Look-ups in named tables: a row name and a column name give one cell, copied from the table.

boru =
,fip,gozi
pid,-59.04,-3.56
nuse,-55.55,18.36
lipib,-14.96,-29.99
zitapam,-81.84,54.09
belad,-70.15,2.06

fip of belad: -70.15
gozi of zitapam: 54.09
fip of zitapam: -81.84
gozi of nuse: 18.36
gozi of pid: -3.56
gozi of lipib: -29.99
fip of lipib: -14.96
fip of pid: -59.04
gozi of belad: 2.06
fip of nuse: -55.55

Table puvoso
            beg  datebad   sulut   bomum    neku  valozi  sosuvuf     lib
vozo     -28.42   -18.50  -16.69  -14.96   -6.17   -6.92   -16.12   -5.53
tikipi    26.51   -14.15  -18.66  -21.67  -44.93  -43.34   -15.47  -47.32
mada     -17.00    -8.39  -10.11  -13.82  -17.44  -17.46   -19.88  -20.37
rabamaf  -26.62    10.46    3.06  -11.50  -28.47  -26.99   -34.90  -38.40
sumu      66.16   -84.61  -59.96  -14.90   61.52  -97.77   -75.49  -61.74
gos      -42.43   -18.68  -16.92  -16.38   -5.02   -0.19   -17.62   -0.08
tep      -40.81   -21.30  -18.50  -16.05   -1.47   -1.09   -17.96    0.69
mub        8.89   -64.35  -48.76  -21.55   16.32    9.72    21.97   32.45
gof      -53.64   -28.48  -20.87  -12.39   18.69    8.16   -16.08   17.18
tozuzi     6.96   -65.44  -49.20  -16.65   23.07   10.92    24.69   36.40
poka     -78.79   -39.59  -25.34   -8.93   47.34   26.63   -14.10   44.08

valozi of poka is 26.63
bomum of vozo is -14.96
sosuvuf of gof is -16.08
sosuvuf of tikipi is -15.47
lib of mada is -20.37
valozi of mub is 9.72
beg of sumu is 66.16
neku of gos is -5.02
neku of gof is 18.69
neku of vozo is -6.17
lib of tep is 0.69
valozi of tozuzi is 10.92
bomum of mada is -13.82
beg of vozo is -28.42
sulut of gos is -16.92
datebad of rabamaf is 10.46
neku of tikipi is -44.93
valozi of mada is -17.46

Table pubi
	sabibe	vak	mutipid	bobo	rutogo	lif	seg	dilizi
gep	0.34	0.35	0.34	0.63	0.35	0.34	0.19	0.30
sodo	0.33	0.31	0.30	0.28	0.35	0.32	0.24	0.29
mudeg	0.35	0.34	0.32	0.12	0.34	0.34	0.48	0.76
zupevu	0.33	0.37	0.34	0.29	0.34	0.36	0.52	0.54
mik	0.33	0.32	0.35	0.57	0.34	0.35	0.78	0.30
letadez	0.36	0.33	0.34	0.73	0.35	0.33	0.41	0.52
sis	0.35	0.36	0.34	0.37	0.34	0.34	0.10	0.62
rofa	0.34	0.33	0.33	0.04	0.34	0.33	0.23	0.36

mudeg, seg: 0.48
letadez, sabibe: 0.36
letadez, lif: 0.33
rofa, bobo: 0.04
rofa, lif: 0.33
zupevu, bobo: 0.29
mik, vak: 0.32
letadez, vak: 0.33
sodo, sabibe: 0.33
zupevu, mutipid: 0.34
gep, bobo: 0.63
sis, rutogo: 0.34
mik, seg: 0.78
gep, rutogo: 0.35
rofa, sabibe: 0.34
sodo, bobo: 0.28
Which row has the largest dilizi? mudeg

setev =
columns: konuluv, kivivav, lus, vob, leni
toniru: [90, 78, 26, 58, 40]
pelet: [37, 78, 26, 58, 47]
kalas: [92, 78, 26, 59, 40]
fedu: [90, 78, 26, 58, 40]
buzoluk: [52, 34, 61, 58, 40]
salude: [36, 61, 26, 26, 40]
rodapo: [90, 78, 26, 58, 40]
firul: [90, 78, 26, 58, 40]
mamogo: [14, 69, 26, 13, 40]
zap: [90, 78, 26, 58, 40]

vob of toniru: 58
kivivav of zap: 78
konuluv of fedu: 90
kivivav of salude: 61
konuluv of firul: 90
leni of firul: 40
konuluv of zap: 90
lus of zap: 26
leni of rodapo: 40
vob of mamogo: 13
konuluv of pelet: 37
lus of salude: 26
vob of rodapo: 58
konuluv of kalas: 92
leni of zap: 40
Row with the largest konuluv: kalas

lar
         zofafeb    rig
noziru     94910  88413
delerug    83496  92400
daligud    68567  89166
kib        90705  91293
gakiso     89092  87691
tenozo     97840  24366

noziru, zofafeb -> 94910
noziru, rig -> 88413
kib, zofafeb -> 90705
daligud, rig -> 89166
kib, rig -> 91293
delerug, rig -> 92400
tenozo, zofafeb -> 97840
gakiso, zofafeb -> 89092
daligud, zofafeb -> 68567
gakiso, rig -> 87691
delerug, zofafeb -> 83496
tenozo, rig -> 24366

pudave:
columns: vopope, gime, gad, dogi, fupon, rapafab, fekame
sisa: [-0.04, 0.01, -0.04, -0.18, -0.01, 0.21, 0.12]
zopu: [-0.08, -0.15, -0.07, -0.10, -0.10, -0.16, -0.12]
tifavu: [-0.09, -0.11, -0.08, -0.02, -0.11, -0.05, 0.00]
daralu: [-0.09, -0.11, -0.08, -0.03, -0.11, -0.08, -0.03]
sir: [0.05, 0.20, 0.01, -0.34, 0.16, 0.50, 0.11]
zamum: [-0.05, -0.29, 0.27, -0.60, -0.15, -0.26, 0.05]
totakim: [-0.07, -0.18, -0.07, -0.13, -0.09, -0.17, -0.14]
lol: [-0.09, -0.11, -0.08, -0.03, -0.11, -0.07, -0.01]
kelodu: [-0.04, -0.28, -0.01, -0.49, -0.11, -0.23, -0.09]
zisomo: [-0.09, -0.12, -0.08, -0.06, -0.11, -0.13, -0.09]
saf: [-0.05, -0.22, -0.07, -0.24, -0.08, -0.19, -0.15]
geb: [-0.04, -0.25, -0.06, -0.34, -0.08, -0.21, -0.14]

tifavu, gad -> -0.08
zopu, rapafab -> -0.16
totakim, gad -> -0.07
sir, fupon -> 0.16
zamum, dogi -> -0.60
sir, gad -> 0.01
zopu, fekame -> -0.12
zisomo, dogi -> -0.06
totakim, fekame -> -0.14
geb, fupon -> -0.08
lol, gime -> -0.11
tifavu, fupon -> -0.11
kelodu, vopope -> -0.04
geb, gime -> -0.25
lol, fupon -> -0.11
sir, dogi -> -0.34
totakim, dogi -> -0.13
geb, rapafab -> -0.21
daralu, dogi -> -0.03

peme =
,rosi,tuzeve,buku,sisip
pel,4102,4934,5796,4101
konotop,2675,3952,6845,5058
sele,5806,6473,3965,3467
tibu,1967,3955,5775,5656
nuv,3354,4090,2645,2636
lelu,4909,3824,3234,6133
totuned,4673,3162,3388,5255
tun,5124,2418,2464,553
fote,2089,4294,4921,8690
nosalik,4397,4246,7236,3838
tatu,5266,6311,3976,1921
sak,7007,6708,4495,3069
nov,5916,2235,7645,6124
remale,6050,4814,4268,3257

nuv, rosi: 3354
sak, sisip: 3069
tatu, tuzeve: 6311
pel, tuzeve: 4934
remale, buku: 4268
remale, tuzeve: 4814
konotop, rosi: 2675
sak, buku: 4495
tibu, buku: 5775
tatu, buku: 3976
tibu, tuzeve: 3955
nosalik, buku: 7236
totuned, buku: 3388
tibu, rosi: 1967
tun, sisip: 553
nosalik, rosi: 4397
tun, rosi: 5124
Which row has the largest tuzeve? sak

miriri:
|  | keta | leku | pesovam |
|---|---|---|---|
| bizime | 391 | 507 | 374 |
| nasod | 438 | 761 | 475 |
| sezov | 466 | 453 | 510 |
| vabapum | 461 | 343 | 500 |
| mig | 400 | 713 | 412 |
| ref | 451 | 589 | 515 |
| babuben | 499 | 624 | 611 |
| desuz | 380 | 526 | 325 |
| tes | 545 | 76 | 703 |

What is the keta of mig in miriri? 400
What is the leku of vabapum in miriri? 343
What is the pesovam of mig in miriri? 412
What is the pesovam of babuben in miriri? 611
What is the leku of mig in miriri? 713
What is the keta of desuz in miriri? 380
What is the pesovam of ref in miriri? 515

zani.csv
,kad,nel,tes,mes,pegepi,peg,tabofis,daro,runir
gugo,141,135,142,148,136,108,137,132,142
zum,143,136,143,150,137,106,139,133,144
fekateg,140,134,141,146,135,109,136,132,141
butane,93,101,90,76,103,149,94,100,90
teti,75,142,37,103,65,210,161,167,110
nalodu,131,128,131,133,128,117,129,127,131
bebom,91,111,138,143,120,123,120,150,100
segal,170,138,89,80,121,125,121,72,154

What is the daro of butane in zani?
100
What is the peg of zum in zani?
106
What is the peg of fekateg in zani?
109
What is the runir of zum in zani?
144
What is the daro of bebom in zani?
150
What is the peg of segal in zani?
125
What is the mes of fekateg in zani?
146
What is the tes of gugo in zani?
142
What is the pegepi of bebom in zani?
120
What is the pegepi of butane in zani?
103
What is the tes of fekateg in zani?
141

